One turning vector, and how many steps it has turned
The counts run from 0 to 1079.
[154 121 134 117 122 107 134 128 115 103 139 104 143 174 127 115 176 184
  76 143  93 112 158 123  70 120 137  94 147 139 156  74 156 160 117  89
 172 156 128 105 114 140 135 127 137  88 102 152 188 131 122  85 116 125
 130 129 152]	317
[ 96 142  91 143  95 128 182  84 115 153 133 177  98  73 106 111 119 122
 115  76 159 112 108 117 188 114 177 158 156 152 150 121 104 123 138 120
 106 125 121  84 121  97 122 138 134 172 138 177 105 115 119 140 133  89
 135 126 115]	663
[117 163 110 153  72 103 117  90 132 150  92 136 129 140 132 122 177 161
  78 104 141  59  97 136 129 148 147 118 156 156 122  85 134 160 129 136
 140 145 158 122 167 130 172 131 146 134 108 145 157 115 113 109  89 101
 148 141 134]	13
[188  88 120 122 180 136 148 154 117 138 145 127  85 121 167 120 118 134
 105 112 134 131 175 116 121 207 144  71 159 143 136 153  92 100  95 101
  82 112 139  80 108 116 148  87 118 124 142  99 157 119 111 150 138 128
 108 109 124]	144
[155 110 113  84 138 104 147 148 141 140 183 117 157  66 112  87 130 150
 166  99 123 164 162 172 153 125 130 139 110 181 157 147  89  91 122 151
 138 139 118 109 137 116 101 137 111  88 130 152 141 155 138 169 100 135
 135  88 172]	106
[151 117 166 118 125 144 132 155 126 137 192  94 169 154 138 187 152 137
 126 167  90 143 168  66 118 112 142 101 112 172 113 106 149 153 147 175
 136 143 100 144 143 127 100 101 127 109  98 155  95 104 115 134 121 127
 140 119 118]	538
[118 126 108  81 138 110 169 119 103 120 156 148  97 150 101 132 135 159
 124 139 164 138 159 137 197 144 192  95 148 146 126 141 115 142 150 111
 151 131 110  81  82  85 122 144 129  95 137 160 148 136 122  76 140 101
 146 160 116]	965
[118 147  75 140 102 113 119 139 143 149 110 200 135 101  85  92  85  98
 150 135 138 119  74 170 175 180  96 133 145 126  83 172 143 148 140 152
 116  85 139 140 104 135 153 160 129 132  80  91 126 142 100 124 135 138
 148 129 131]	140
[167 134 131 127  92 139 181 162 133 185 164 115 127  99 186 114 123 118
  98 100 136 139 160 102 168 173 164 131 158 155 135 132  72 125 128 176
 117 130 137  99 142  91 127  94 126 116 131 166 158 132  89 118 119 105
 164 112 127]	449
[115 104 104 107 162 132 123 113 116 134 110 100 115 171 125 105 129 134
 101 118  99 103 146 138 163 168 148 132 132 122 137 208 167 100 176 105
 110 101 129  90  85 129 121 158  82 155 164 129 131 134  90  88 146 130
 127 171 106]	1017
[104 139 192 131 113  94  89 139 153 132  77  98 158 151 136 176 162 147
 141 170 148 127 120 149 150 135 168 124 104 160 107 124 126 132 111 190
 152 127 158 151 190 122 153 131 160 108  89 111 155 128 143  96 118 168
 116 140 138]	839
[ 61 142 109 133 104  97 131  77 121  97 114 145 133 102  73 157  91 119
 143 117 172 152 119 142 197  80 173 188  93 134 148 117 135 154 148 137
 113 117 148 121 114  92  82 158 162 153 105 118  97 145 142 116 145 126
 105 148 120]	468
[ 66 141 123 154  53 122 138 117 139 137  80 144 139  96 139  80 124 145
 122 150 158  97  89 125 164 138 168 135 160 124 159 138 123 158 126 154
  94 120 189 143 122 139 138 134 157 133  79 128 172 152 133  83 121 122
 120 120 156]	557
[155 129 128 136 141 118 138 138 116 134  81 124 102  87 116 144 142 119
 131 102 178 107 108 138 181 148 195 150 174 138 132 166 102 110 153 144
 109  84 127 103 136 108  84 147 132 157 139 115 140 161  92  52 154 161
 138 137 125]	361
[180  97 140 139 156 146 146 118 146 116 106 129 134 124 119 127 153 108
 133 121 138 175 110  96  71 133 156 115 153 170 167 113  93  94  73 122
 136 108 112 116 170 113  66 145 106 170 138 115 126  87 136 111 126 167
 113 122 140]	427
[169 138 116  94 146  99 165 141 100 111 181 125 103 103 116 135 128 170
 128 117 144 154 161 142 195 102 160  96 163 144 147 153  71 136 125 117
 139 139 124 103  90 110  76 113 126 117 132 126 158 175 103 103 139 132
 135 124 148]	1046
[ 91  93 150 139  77 153 118 129 123 110 107 159 124 119 145  81 116 125
 121 180 136 114 138 157 105 146 125 108 133 128 148  98 148 149 120 127
  88 153 157 124 117 123 199 116 187 104  95 139 153 140 157 138 140 107
  88  91 136]	915
[ 74 176 139 150  78  67 138  89 133 101  97  96 171 114 118 119 165 160
 153 126 124 131  91 119 144  70 164 149 125 166 160 116 141 167  90 125
 150 137 144 148 140 155 100 138 137 173 102  93 168 157 146 140  92 181
  97 151 147]	624
[116 134  96 103 125  84 111 107 119  98 140 145 162 138  65 134 127 143
 146 148 129 126  98 164 144 108 114 141 100 143  94 114 186 197 147 118
 168 141 106 140 126 126 120 160 134 103  83 134 119 137 107 118 131 165
 121 179 114]	1041
[132 112 130 144 133 105 108 126  89  96  81 120 137 125 118 153 116 121
 142 154 152  99 106 143 133 136 162 117 139 121 118 162 165 188 140 105
 118 116 143 133  89 139 104 132 144 174 107  79 117 168  95  82 173 172
  89 156  98]	854
[182  83 125 150 162 155 147 134 121 103 125  96 133 126 147 146 116 101
 113 104 128 135 163 114 118 117 144 179 117 110 155  97 161 128 182 144
  90 108 140 127 141 124  61 112 144 147 114 143 109 158  49 107 164 128
 118 119 114]	747
[184 127  89  81 177  92 148  92 134 127 134 120 129 134  93 126 159 170
 144  62 133 147 138 158 124 118 160 124 126 188 149 130 103  93 102  94
 162 142 122  91 163 129  93 133  82 132 151 143 134 101 122 143 100 164
 115 136 135]	159
[115 147 121 112 119  98 110 176 104 142 143  92 146 122 119 110 138 119
 148 152 100  99 105 143 162 159 138 125 158 138 114 208 142 141 139 131
 116 114 145 162  87 165 111 126  99 131 124  75 165 179  83 107 141 162
 138 159 127]	712
[158  98 147 131 139 149 131 166 125 144 177  92 132 153 149 135 128 101
  86 136  85 177 185  56  95 175 112 113 129 142 144 124 122 107 124 164
 108 123 104 108 116 117 129 108 113 113 114 145 125  97 103 158 129  91
 142 128 110]	1030
[ 72 162  86 134  77  95 133 105 111 134 188 113 172 103 109 104 116 135
 135  91  85 121 115  96 159  89 123 156 124 159 123 136 138 165 145 137
 150 151 112 129 115 154 103 136 104 143  96 136 119 150 104 175  90 130
 151 147 127]	819
[170  55 110  87 174 130 168 147 108 102 171 133 124 118 109  78 117 152
 147 144 115 174 173 157 148 155 147 110 118 150 170 160 119 100 127  92
 116 124 141 100  73 103 110 142  99  99 136 158 145 139 143 140 141 137
 101 127 142]	688
[141 128 170 120 114 103  91 174 121 133 111  65 161 111 137 102 182 157
 132 158 102 114 124 161  79 129 118 141 152 160 155 123 129 123  92 123
 136 142 149 148 141 172 140 120 135 100 108  91 191 150 112  96 136 142
 113 100 162]	1062
[ 73 111 151 144 124 106  93  88  97 120  75  98 132 125 107 113 178 162
 132 146 118  72 111 158 109 122 173 127 125 164 147 145 168 130 131  62
 119 141 142 113 122 149 162 142 128 161 151 117 130 118 177 139 146 156
  87 144 107]	929
[ 68 123 136 159 108 134  67  94 136 135  58 113 159 171 110 123 136 113
 106 132  95  98  86 112 104 132 109 165 130 129 145 150 181 116 144 122
 111  88 143 145 138 159 145 174 105 155 116  95 126 102 146 117 133 133
 117 146 112]	788
[106  91  92 140 132 140 103 114 165 132  84 200 109 136  97 102  71  80
 113 130 151 162 123 127 120 171  91 130 121 115 118 111 154 122 114 141
  88  74 138 120 122 101 178 159 127 136  97 110  96  92 137 145 133 109
 119 110 115]	722
[112  87 148 108 173 154  98 134 129 139 127  91 134 179 143 152 139 152
 137 131  91 142 172 118 149 153 136 101 109 159 156 211 109  74 117 156
 124 103 157 145 107 145 140 132  64 109 162 109 144 120 139 145 101 128
 129 117 155]	487
[184 103 110 116 159 126 145 120 152 143 104 118 138 142  95 123 157 107
 114  85 111 171 138 118  87 134  98 162 145 144 168 112 113  82 136 138
 130  90 111 112 164 125  73 184  87 110 150 150 135 101 110  97 118 115
 142 110 149]	17
[151  79 111 107 180 102  86  98 147 114  75  76 142 136  99 113 144 141
 132 104 121 127 159 204  87 143  93 179  95 141 146 122 166 109 146 106
 128 124 149 134 152 116 114 162 116 102 127 128 156 143  85 106 141 154
 120 125 130]	600
[151 118 160 137  96 134 124 150 134 137  73  86 172 131 124 139 189 106
 125 144 100  96  81 112 116 135 154 158 161 141 141 158 137 112 117 167
 148 102 151 163 147 137  98 132 117 144 113 117 150 142  98  51 133 161
 133 133 147]	786
[144 103  94 115 126 137 156  86 132 120 167 125 138 145 113  80 127 133
 124  96  82 142 126 102  78 117 112 120 123 166 137 112 159  97 115  96
 138 147 110  99 126 149 121 137  75 147 134 174  91  87 136 193  98 119
 114 112 118]	157
[128 146 138 101 127  91 118 129 137 156 116 138 140 190  97 182 177 135
 109 156 124 117 131 112 141 180 154  90 135 174  83 137 122 137 122 157
 170 127  91 109 148 106 161 146 119 106 125 136 136  73 123  91 107 143
 167 163 120]	153
[197  89  93 120 157 158 146 153  99 116 125 126 146 121  93 137 157 104
 165 122 136  89  81 146 147 133 124 131 150 127 117 173 169 143 164 119
 145 118 108 140 118 160  76 156 101 142 147 131 104 145 110  68 144 160
 133 114 144]	934
